[147 111 185  72 130 117 122 176 160 124 155 174 119 122 143 112 131 148
 127 131 109 128 159 118 102 149 151 154 142 155 148 106 131 105 114 117
  43 153 155  70 107 101  78  88 104 104 139 109 118 146 139  57 157 122
  82 133 151 125 159 137 139] -> <44>
[104 147  80 200 113 136 177  95  97 113  94  94 135 130 117 136 130 112
 150 132 139 138 104 144 138  97  99  82 119 121  80 161 131 170 133 152
 195  88  85 178 147 157 158 164 162 149 128 139 144 112 121 211 122 143
 173  98 124  96  84 105 117] -> <59>
[ 94 138 109 189  74 123 202 146 118  63 120 146 108 106 145 115 139 129
 172 144 115 135 168 136  96 110 106 110 113 155  68 186 157 170 113 152
 141  97  93 136 122 138 101 143 148 151 131 139 159 118 140 185 192 151
 145 125 133 151 119  77 126] -> <88>
[151 119 178  61 140 117  97 169 156 140 160 160 119 122 137 113 134 141
 113 127 118 129 159 111 108 160 140 160 138 144 164 103 131  93 120 104
  54 165 155  81 104  92  90  93  87  96 131 107 109 146 146  38 144 120
  85 154 136 161 171 143 130] -> <105>
[128 121 167  98  94 120 152 182 145  93 149 172 106 103 155  97 146 151
 152 144 101 132 168 119  87 134 136 140 156 170 132 130 155 115 114 140
  54 156 146  88  98 101  67 101 109 116 123 123 131 135 161  82 188 132
  85 157 137 177 159 109 135] -> <57>
[137 129 113 109 185 141  58  82 116 190 111  94 150 159  99 156 107 120
  93 112 149 136  72 134 183 130 140 138 119  72 164  92  87 118 146 115
 179 138 135 150 154 145 189 132 126 125 122 129 106 130 107 127  48 110
 148 112 114  77 121 175 134] -> <69>
asked: [ 94 138 109 189  74 123 202 146 118  63 120 146 108 106 145 115 139 129
 172 144 115 135 168 136  96 110 106 110 113 155  68 186 157 170 113 152
 141  97  93 136 122 138 101 143 148 151 131 139 159 118 140 185 192 151
 145 125 133 151 119  77 126] : <88>
then: [125 133 151] : [119  77]
places <59>: [130] : 14 17

[185 112 137 130 108] = <154>
[142 143 131 126 143] = <179>
[109 173 110 164 138] = <171>
[198 179 161 129  56] = <53>
[174 174 117 174 131] = <132>
[172 151 143 154 117] = <180>
[163 143 132 125  97] = <72>
[116  99 105 139 141] = <43>
[146 171 122 132 114] = <123>
then: [146 171] : [122 132]
again <179>:  : [143]
places <171>: [109] : 1
places <132>: [174] : 1 2 4

[128 130 115 136 119 127 118 138 129 132 126 111 136 139 120 115 132 116
 133 121 124 132 121 135 120 115 136 137 137 127 120 138 114 129 118 135
 144 125 129 142 127 125 110 133 141 115 121 118 125 125 137 119 115 131] -> <9>
[ 84 131 130 128 130 123 134 126 129 129 120 124 129 133 133 129 120 131
 130 126 138 127 136 129 129 123 131 123 133 130 120 126 129 127 120 136
 124 131 128 122 133 126 136 132 137 129 126 132 104 122 122 128 126 132] -> <36>
[ 84 131 130 128 130 123 134 126 130 129 120 124 129 133 133 129 120 131
 130 126 138 127 136 129 129 123 131 123 133 121 125 137 131 116 130 123
 118 132 137 131 124 130 130 133 133 113 126 131 120 126 129 131 134 123] -> <93>
[ 84 131 130 128 130 123 134 126 129 129 120 124 129 133 133 129 120 131
 130 126 138 127 131 129 129 123 131 123 133 130 120 127 129 127 120 136
 124 131 128 122 127 126 136 132 137 129 133 132 104 122 122 128 126 132] -> <135>
asked: [ 84 131 130 128 130 123 134 126 129 129 120 124 129 133 133 129 120 131
 130 126 138 127 131 129 129 123 131 123 133 130 120 127 129 127 120 136
 124 131 128 122 127 126 136 132 137 129 133 132 104 122 122 128 126 132] : <135>
asked: [ 84 131 130 128 130 123 134 126 130 129 120 124 129 133 133 129 120 131
 130 126 138 127 136 129 129 123 131 123 133 121 125 137 131 116 130 123
 118 132 137 131 124 130 130 133 133 113 126 131 120 126 129 131 134 123] : <93>
asked: [ 84 131 130 128 130 123 134 126 129 129 120 124 129 133 133 129 120 131
 130 126 138 127 136 129 129 123 131 123 133 130 120 126 129 127 120 136
 124 131 128 122 133 126 136 132 137 129 126 132 104 122 122 128 126 132] : <36>
places <9>: [115] : 3 16 26 46 53
asked: [128 130 115 136 119 127 118 138 129 132 126 111 136 139 120 115 132 116
 133 121 124 132 121 135 120 115 136 137 137 127 120 138 114 129 118 135
 144 125 129 142 127 125 110 133 141 115 121 118 125 125 137 119 115 131] : <9>
places <135>: [127] : 22 32 34 41

[127 129 123 139 125 131 129 114 132 121 127 131 110 126 129 130 134 132
 158]  <157>
[127 132 129 137 127 137 128 101 132 107 134 137 109 151 116 124 134 143
 202]  <106>
[128 129 121 105 155 126 149 111 124 118 136 126 141 155 115 124 124 120
 119]  <147>
[133 133 129 137 131 137 128 101 132 137 126 120 167 123 132 124 128 127
 137]  <166>
[131 125 123 110 135 121 128 147 123 144 126 120 148 123 131 130 121 118
  70]  <39>
[125 131 129 116 132 121 153 102 129 108 135 129 123 149 116 128 133 126
 177]  <148>
[127 133 129 137 131 137 128 101 132 107 126 129 167 123 132 129 129 119
  68]  <30>
places <166>: [137] : 4 6 10 19
asked: [127 133 129 137 131 137 128 101 132 107 126 129 167 123 132 129 129 119
  68] : <30>
then: [132 107 126] : [129 167]
then: [125 131 129 114 132 121] : [127 131]
places <106>: [132] : 2 9

[153 155 150 151 158 159 153 161 152 149 152 154 158 148 167 149 162 152
 151 155 155 162 156 158 152 167 152 147 166 152 157 148 150 158 153 149
 146 150 150 153 158] = <15>
[159 150 149 162 144 148 152 145 163 167 164 157 168 163 148 148 139 165
 171 158 155 150 150 162 161 147 149 165 174 148 159 159 164 147 154 162
 182 161 166 162 159] = <13>
[152 148 171 165 139 149 160 149 152 173 145 148 161 157 141 147 138 162
 172 158 150 145 144 153 162 143 169 152 174 150 151 161 159 139 175 174
 199 169 166 150 154] = <35>
[151 149 174 152 155 149 177 174 160 143 137 141 150 147 150 166 184 147
 143 163 146 157 147 146 154 152 181 136 168 156 138 165 166 157 165 157
 145 155 157 142 159] = <31>
[152 158 154 145 179 163 149 168 151 141 150 152 145 151 157 160 184 147
 141 149 149 158 165 153 148 161 154 146 163 153 151 146 149 167 152 146
 142 147 143 149 152] = <198>
[151 154 161 157 147 150 164 154 159 165 147 165 159 153 146 153 144 151
 165 160 152 154 148 155 152 151 163 149 166 153 150 156 157 148 167 155
 165 158 157 156 153] = <139>
[156 157 164 153 136 154 161 151 151 162 142 147 164 158 141 153 137 160
 172 152 152 141 166 148 153 141 165 165 167 151 155 152 152 139 167 177
 198 163 163 151 145] = <92>
[153 154 145 150 163 161 145 152 150 150 164 159 148 161 159 153 153 151
 152 149 156 150 164 155 154 161 145 164 168 156 166 149 148 172 153 149
 145 150 151 154 153] = <66>
[154 151 149 155 161 153 151 153 158 156 175 157 156 156 166 148 156 152
 157 163 161 153 158 158 159 163 154 160 172 149 161 156 154 165 147 151
 153 158 150 157 159] = <184>
[158 157 145 149 151 156 148 148 147 154 161 160 149 155 154 148 148 160
 161 144 157 146 156 155 156 154 148 166 170 157 171 146 145 164 158 152
 147 150 154 162 151] = <34>
[153 154 152 152 150 153 152 152 151 149 151 150 151 152 152 159 154 152
 149 151 152 155 151 153 155 154 155 151 168 153 156 150 152 153 155 154
 150 152 157 148 153] = <79>
places <15>: [152] : 9 11 18 25 27 30
places <139>: [165] : 10 12 19 37
then: [155 154 148 148 160 161 144 157] : [146 156]
places <31>: [152] : 4 26

[116 136 122 123 142 132 114 119 102 119 123 118 122 152  98 107  97 155
 144 141 111 102 109 130 133 141 148 127  95] = <19>
[124 100 144 127 135 148 102 109 108 134 121 102 133 121 103  74  99 129
 140 169 102 139 119 128 134 108 161 146  95] = <76>
[119  89 144  78 132 112 149  95 125  83 136 116 113 139 129  78 112 119
 145 170  93 102 121 152  89 158 135 163 138] = <75>
[129  84 145 110 128 135 127  61 148 118 115 110 106 141 136  86  96 125
 119 150  98 129 110 147 125 183 157 149 133] = <17>
[170 148 112 170 122 102 107  89 143 122  98 129 146 117 127 175 122 129
 115 106 141 153 149  87 153 126 117 131 127] = <142>
[137  99 149 130 117 103 148 104 167 125  93 126 101 122 149 143 126 113
 114 134 107 146 156 122 134 153 135 143 160] = <84>
[144 131 133 112 135  98 153 119 152 115 124 138 115 109 149 164 120 106
 126 136 125 149 155 126 110 118  92 161 144] = <214>
[139 184 140 138 128  98 136 145 145 123 128 163 134 145 126 180 164 145
 120  99 153 116 140 120 126 128  97 105 136] = <101>
[134 146 112 130 146 120 118 130 105 143  97 130 136 125  92 115  87 144
 136 144 116 104 131 118 152 130 155 124  82] = <158>
[134 128 113  72 112 151 132 113 114 103 128 150 103 148 157 136 125 147
 139 124 138  95 105 146 108 135 125 108 118] = <28>
[112 160 105 116 155  90 135 162 120 121 143 160 138 124 107 145 150 142
 146 124 157 105 122 138 105 121  82 116 121] = <206>
[159 133 113 140 135 104  99  80 151 120 114 124 127 146 134 147 109 132
 118 124 128 133 136 115 139 170 118 136 154] = <175>
asked: [112 160 105 116 155  90 135 162 120 121 143 160 138 124 107 145 150 142
 146 124 157 105 122 138 105 121  82 116 121] : <206>
then: [ 78 112 119 145] : [170  93]
then: [121 143 160 138 124 107 145] : [150 142]
places <101>: [145] : 8 9 14 18
asked: [137  99 149 130 117 103 148 104 167 125  93 126 101 122 149 143 126 113
 114 134 107 146 156 122 134 153 135 143 160] : <84>

[189  65  84 163 119 123 155  80 189  71 199 149] -> <107>
[105 105 155  80 105 118 105 155 105 105 118 118] -> <18>
[168  70  62 168 163 138 168 121 135 108 130 168] -> <124>
places <18>: [118] : 6 11 12
then: [119 123 155  80] : [189  71]
places <124>: [168] : 1 4 7 12
places <18>: [105] : 1 2 5 7 9 10

[137 179 199 147 132 117]  <77>
[128 127 139 125 161 205]  <51>
[129 127 140 174 204 143]  <78>
[190 141 126 128 149 199]  <109>
[129 127 136 141 205 173]  <42>
[128 128 139 129 169 203]  <70>
[128 128 136 155 210 159]  <14>
[190 141 126 128 129 127]  <182>
[129 127 139 125 161 205]  <8>
[129 127 139 129 185 129]  <47>
[169 126 137 127 149 199]  <83>
places <51>: [205] : 6
again <47>:  : [129]

[100 180 179 187  89] = <185>
[198  99 133  85 150] = <188>
[ 76 130 145 129 150] = <65>
[180 120 103  75 189] = <170>
[ 76 130 145 129 159] = <131>
[183 183  78 183 183] = <62>
[190 104 175 116  82] = <161>
[ 70 160  73  88 160] = <149>
[128  84  92 184 125] = <49>
again <62>:  : [183]
then: [183  78] : [183 183]
asked: [ 76 130 145 129 159] : <131>

